First come named moves, each a turn or a mirror, each shown by rows before and after it. For each pair of rows after them, which moves, in which order, take the first row to the second? The first pair is done for you.
move M:
[ 15 -37 -35 -61  34 -19 -25  15 -38  -3  26]  ->  [ -6  -1 -35   0  29  13 -27 -50  28 -65 -21]
[-12 -26  28  41 -55  56  37 -35  10   3 -15]  ->  [  3 -52  28  -1 -52  34  38  10 -35  45  19]
[  5  20 -15 -26  18 -14  -9  15  -1   8   6]  ->  [ -2  30 -15  -8  17  -3 -11  -4  20 -11  -9]
[ -9   0   8  -9 -14 -16  -1  14 -12  -1  -9]  ->  [-13   7   8   2 -15 -10  -1   2   0 -13 -18]
move G:
[  7  20 -12  -3  13 -31   9  16  13  51  14]  ->  [  7  18 -17  -2  15 -27  11  17  13  52  18]
[-15  15 -24   4  -8  -9   6  17   4   8   6]  ->  [-13  17 -17   2 -10 -16   2  16   4   8  -2]
[ 16   9 -20   7  -9 -53  12  19   2 -38 -16]  ->  [ 27  13  15   5 -20 -54   6  22  -8 -13 -29]
move A:
[ -1 -12  -5  11  -6  33  16 -38  15 -16   1]  ->  [  1  -2  -7   9  10  31   4 -38  19 -22   1]
[  6   6 -20 -16  21  -3 -22 -14   6 -33 -13]  ->  [ -3 -27  -6 -10 -36   2  21 -17 -10  -6 -11]
[-51   0 -29  66 -15 -29  43  44  23  34  29]  ->  [-40  39 -22  74  26 -25   9  43  41  24  23]
[ 12  38 -31 -21  91 -22 -60  14  29 -35   6]  ->  [-18 -80 -31 -33 -58 -25  56  14 -28  13  19]
move N:
[  5   2  10 -11  -3 -15 -12 -13 -11   3 -11]  ->  [  7  -7   3 -17   0  -9 -11 -14 -16   1  -5]
[ 16  22  14  19  55  53 -48 -43  12 -25   8]  ->  [ 14  33  25  27  47  48 -48 -41  18 -19  -1]
[  0 -30  -3 -19 -12  28 -25 -48 -31 -48  -6]  ->  [ 12 -23  18  -2 -15  60 -15 -41 -38 -16  14]
Then:
(two moves a pair)
[  2  13  26   6 -19 -19   3  14   0  26 -13]  ->  [ -5  12  19   7 -23 -27   5  12   6  17 -18] -> G then N
[ 20  -7  14   5 -16  11   9  10  -2  28   6]  ->  [ 14  13  -5  -6  12 -25 -18   8  16  -5 -11] -> N then A
[  8 -15  42 -12 -34  -3  -6  -6 -46  26 -10]  ->  [ 20  25  30   9  28  35 -34  -6 -26  17  13] -> G then A
[-34  22  24 -27 -12 -11  11  27  20  17  -7]  ->  [-39  21   0 -33   8 -18   0  21  28 -12  -7] -> M then A
[ -2  -7 -25  -9  13  -2  17  55 -12  39  58]  ->  [ -4  32 -14   3  30 -23  -3  61  12  33  40] -> N then A
[-14  20  20   5  -3 -36 -26 -39  30 -36 -75]  ->  [ 19 -29  27 -53   1 -35 -13  31 -53  51  -1] -> M then G
[ -7   7 -29   1   1 -18   8  17  42  -9   7]  ->  [ -3   4  -3   8 -23 -11  23  24  32  24   8] -> M then A
[-28  13 -12  41  19 -19 -40  16  21 -33 -10]  ->  [-19 -10 -12   8  26 -28 -54  12   0 -41 -14] -> G then N
[-16 -28 -12  -4 -17 -39  10 -23  -1 -36  -3]  ->  [ -6  12   0   6  19 -32 -22 -24  19 -41 -11] -> A then A
[  1 -12 -65 -19  60 -15 -12  67 -12  46  66]  ->  [-15  17 -58 -27  54 -84 -39  57  18  10   2] -> G then G
[-14  15 -49 -24  58 -20 -54   8 -42 -31  19]  ->  [ -4  16 -39   5  64  42 -41  -6 -40 -18  43] -> M then N
[ 12 -46  -2 -64  -7 -26 -29   5 -26  -8 -17]  ->  [ 11 -19  35 -25 -21   3 -35 -35   5 -22 -59] -> M then G
[ 15  18  23  50   6  84  19 -55  16  14  28]  ->  [ 14  51  72  38 -26   2  15  -3   8  71  -2] -> M then N
[ -5  38 -28  26 -14  10  -3 -15  16   5   1]  ->  [-10  28 -36   5 -18 -20 -10 -15  12  -9 -14] -> A then G
[ 32  -9  44 -19 -14  16 -29  40 -26  77   9]  ->  [ 13  18  38  48 -15  76 -20 -24  34  24 -17] -> M then G
[  9  56  32  -5  45 -38 -36  25   3  35 -12]  ->  [  5  66  38  34  41  12 -27  -7  28  20 -15] -> G then M
[ 15 -38 -49 -75  26  -3   1  41 -51   9  40]  ->  [  4 -10 -58 -19  28  37  27  51 -24  27  72] -> N then G
[ -9 -30 -72   6  18  19  23 -26  -1 -44  51]  ->  [  9  17 -25  46  32  61  18 -13   9   3  67] -> N then A
[ 11 -39 -21 -28  18  33   4  -4 -33  -1  42]  ->  [ -2  37  52  28 -27  -6   6   4  15  33 -20] -> N then N
[ 29 -60  24  -5 -28  16  27  -2 -15  -9   3]  ->  [ 53  -8  51  -3  25  18 -16  17  -9   9   6] -> A then M
[-33  -4 -61  26 -19  24  55   5  23   6  27]  ->  [-27  20 -75  19  25  19  22   5  35 -16  28] -> A then A
[ -7 -22 -54 -19  14  -8   4   5   2 -38  27]  ->  [11  5 -1 22  5 52 19 13  1 23 48] -> N then A
